[[5, 3, 4, 5, 2, 7, 3, 4, 5, 6, 4, 3, 3], [4, 4, 8, 4, 6, 1, 6, 5, 5, 4, 5, 6, 6], [5, 5, 7, 5, 5, 4, 4, 4, 4, 3, 2, 4, 4], [5, 6, 5, 5, 5, 5, 4, 5, 4, 2, 2, 4, 4]]
The entry just left of the largest entry: 4
Report the maximum.
Answer: 8
Report the entry just right of the largest entry.
Answer: 4
The entry just left of the smallest entry is 6
Report the entry just right of the smallest entry.
Answer: 6

Questions about the row below.
1) The entry just left of -1.00?
2) The entry just left of the centre entry?
3) The entry just left of 1.78?
4) The entry just left of the smallest entry?
[-3.02  0.55 -4.61  3.72 -5.13  1.78 -1.00]
1) 1.78
2) -4.61
3) -5.13
4) 3.72

a =
[[ 0.60  1.11 -0.54  1.88 -4.89 -0.19 -1.82 -0.04 -0.04  1.74  1.12  0.96
   0.17 -0.03]
 [ 1.09  1.48  0.23  1.36  0.59  0.36 -0.83 -2.56 -1.87 -1.26 -0.66  3.30
   0.67 -1.90]
 [-0.49 -1.67  0.45 -2.61  1.04  0.58 -1.52 -0.83  0.85  1.91 -0.34 -2.29
   1.76  1.26]
 [ 0.08  1.86 -0.50  0.95 -2.53 -0.53  0.30 -1.09 -0.91  0.10  0.27  1.57
   1.55 -1.17]
 [ 1.25  1.28  0.76  1.15 -0.85  0.91 -2.55 -3.59 -2.26  0.59  0.08  1.60
   2.26 -2.68]
 [ 1.36 -0.38  0.81  0.42 -1.62  0.81 -1.89 -0.91 -0.70  0.92 -0.43  0.78
   1.30 -0.42]
 [-1.77 -1.07 -0.89 -1.00 -0.66 -1.29 -0.30  1.61  0.37  0.24  0.25  0.32
  -0.96  0.34]
 [ 0.38 -0.22  0.41 -1.31 -0.11  1.35  0.29 -1.70 -1.17  0.67 -1.93 -1.39
   4.91 -0.96]
 [ 0.39 -0.55  0.32 -1.09  0.38  0.80  1.81  1.31  0.47 -0.73 -1.22  0.56
   0.72  1.06]
 [-0.47  0.27  0.88  0.25  0.61  0.11 -1.26 -2.73 -0.05  1.07  0.55  0.12
   1.68 -0.04]
 [ 0.13  0.74 -0.55  0.85 -1.64  0.24  0.97 -0.23 -0.17  0.48 -1.00  0.12
   1.48  0.23]]
The entry just left of 1.68 is 0.12
Read off the entry just left of the smallest entry.
1.88
The entry just right of -3.59 -> -2.26
Read off the entry just right of 0.48.
-1.00
Read off the entry just left of -0.43.
0.92
The entry just left of the largest entry is -1.39
The largest entry: 4.91
The entry just right of 1.15: -0.85
The entry just left of -0.17 -> -0.23
Read off the entry just left of 0.45.
-1.67
Read off the entry just left of 1.88.
-0.54

x =
[[ 11  26 -16 -19  27  26]
 [-15   8   3  36 -23 -36]
 [ -6   2  15  47 -17 -28]
 [ 21  23  -9 -18  38  39]
 [-25  25  23   8 -40 -42]
 [-25  15   0  23 -32 -44]]
The bottom-right entry: -44
The entry just left of -36 -> -23
Read off the 3rd entry on the main diagonal.
A: 15
The entry in the top-left corner -> 11
The entry directly above 2: 8
Read off the 4th entry, reading row by row.
A: -19
Read off the largest entry in the last row.
A: 23
The first entry on the diagonal from the top-right corner is 26
The entry directly above 21: -6
The entry in the bottom-left corner: -25
The largest entry in the last column -> 39
Read off the entry directly below the largest entry.
A: -18
Read off the last entry of the largest entry's row.
A: -28
The entry directly above -28: -36
Read off the second-last entry, reading row by row.
A: -32
The 3rd smallest entry -> -40

Read these off the row that follows.
1) Find the entry just left of -132.30.
2) Find the entry just left of the largest entry.
3) Find the entry just left of 120.01.
4) Find the median entry.
5) Find the entry just right of the smallest entry.
(49.57, 37.39, -89.99, -29.52, 217.72, -132.30, 61.10, 209.62, -100.99, 120.01, 83.99)
1) 217.72
2) -29.52
3) -100.99
4) 49.57
5) 61.10

Read these off the grid that follows.
1) Give the minimum.
2) Give the entry just left of -17.0.
array([[ 20.4, -17.0,   0.9,  13.1, -14.0,  -1.5,  -1.8,  -1.9,  -8.1,
          5.1,   8.5,  -4.3,  -2.5,   5.4],
       [  2.3,  13.8,   6.7,   5.4,   3.6,   9.4,  16.4,   4.6,  10.7,
         13.9,  10.5,  -8.3,   8.3,  -5.9],
       [ -8.9, -17.4,  -5.2,  -5.7, -13.8,   9.3, -15.5,  -3.1,  -2.2,
          4.5,  -6.3,  -2.1, -12.4,   2.1],
       [ -8.6, -17.5,  -4.9,  -5.5, -13.7,   9.2, -15.9,  -3.1,  -2.4,
          4.7,  -6.1,  -2.0, -12.4,   2.2],
       [  5.8,  14.5,   2.3,  -9.6,  24.3,  -2.6,   5.6,   6.3,   1.1,
        -11.9,   0.6,  -6.0,   8.6,   9.7]])
1) -17.5
2) 20.4

Read these off the table that follows. Counting starts at 1.
1) What is the entry in row 2 and column 1?
2) What is the bottom-right entry?
3) What is the top-right entry?
4) What is the entry just left of 499?
5) What is the entry in row 1 and column 2?
6) What is the bottom entry of the column that holds the smallest entry?
7) What is the entry just left of 692?
8) What is the entry at row 1, column 1?
567  572  415   91  554  155  973  692  689    5  760  168  426
591  680  393  499  682  568  569  531  775  561  562  532  187
1) 591
2) 187
3) 426
4) 393
5) 572
6) 561
7) 973
8) 567

[[ 2.46 -1.80  2.45  4.57 -2.94  0.94  3.22 -1.15  2.28  0.39  3.26]
 [ 2.20 -2.45  2.34  2.68 -3.17 -0.08  2.71 -1.46  4.14  0.50  3.06]
 [ 2.46 -2.95  2.36  1.80 -3.93 -1.56  1.86 -0.75  4.91  0.19  3.41]
 [ 1.66 -2.78  1.30  4.27 -6.43 -1.58  2.67 -0.91  4.94  0.27  3.36]
 [ 1.73 -3.26  1.05  2.73 -4.58 -1.18  3.22 -1.56  4.78  0.79  4.97]
 [ 2.93 -2.03 -0.42  2.96 -6.04  1.18  3.52 -0.81  4.46  0.24  3.91]]
The last entry, reading row by row: 3.91
The entry in the top-right corner is 3.26
Which number is the entry just right of -0.81?
Answer: 4.46
Which number is the fourth entry, reading row by row?
Answer: 4.57
Which number is the top-left entry?
Answer: 2.46
Which number is the entry directly above 2.73?
Answer: 4.27
Which number is the bottom-left entry?
Answer: 2.93
Which number is the entry just left of the largest entry?
Answer: 0.79
Which number is the entry directly above -2.78?
Answer: -2.95
Which number is the entry directly below -0.08?
Answer: -1.56
The first entry in the row that holds the largest entry -> 1.73
Which number is the first entry in the row that holds the smallest entry?
Answer: 1.66
Which number is the entry directly above the smallest entry?
Answer: -3.93
The smallest entry in the first row is -2.94
The entry just right of -0.91 is 4.94
Which number is the smallest entry in the last row?
Answer: -6.04
Which number is the maximum?
Answer: 4.97
The third smallest entry -> -4.58
Which number is the 2nd entry in reading order?
Answer: -1.80
The entry directly above the largest entry: 3.36
Which number is the entry just right of 2.36?
Answer: 1.80
The third largest entry is 4.91
The second entry from the end, reading row by row -> 0.24
Which number is the entry just right of -2.94?
Answer: 0.94
Which number is the entry just left of 2.68?
Answer: 2.34
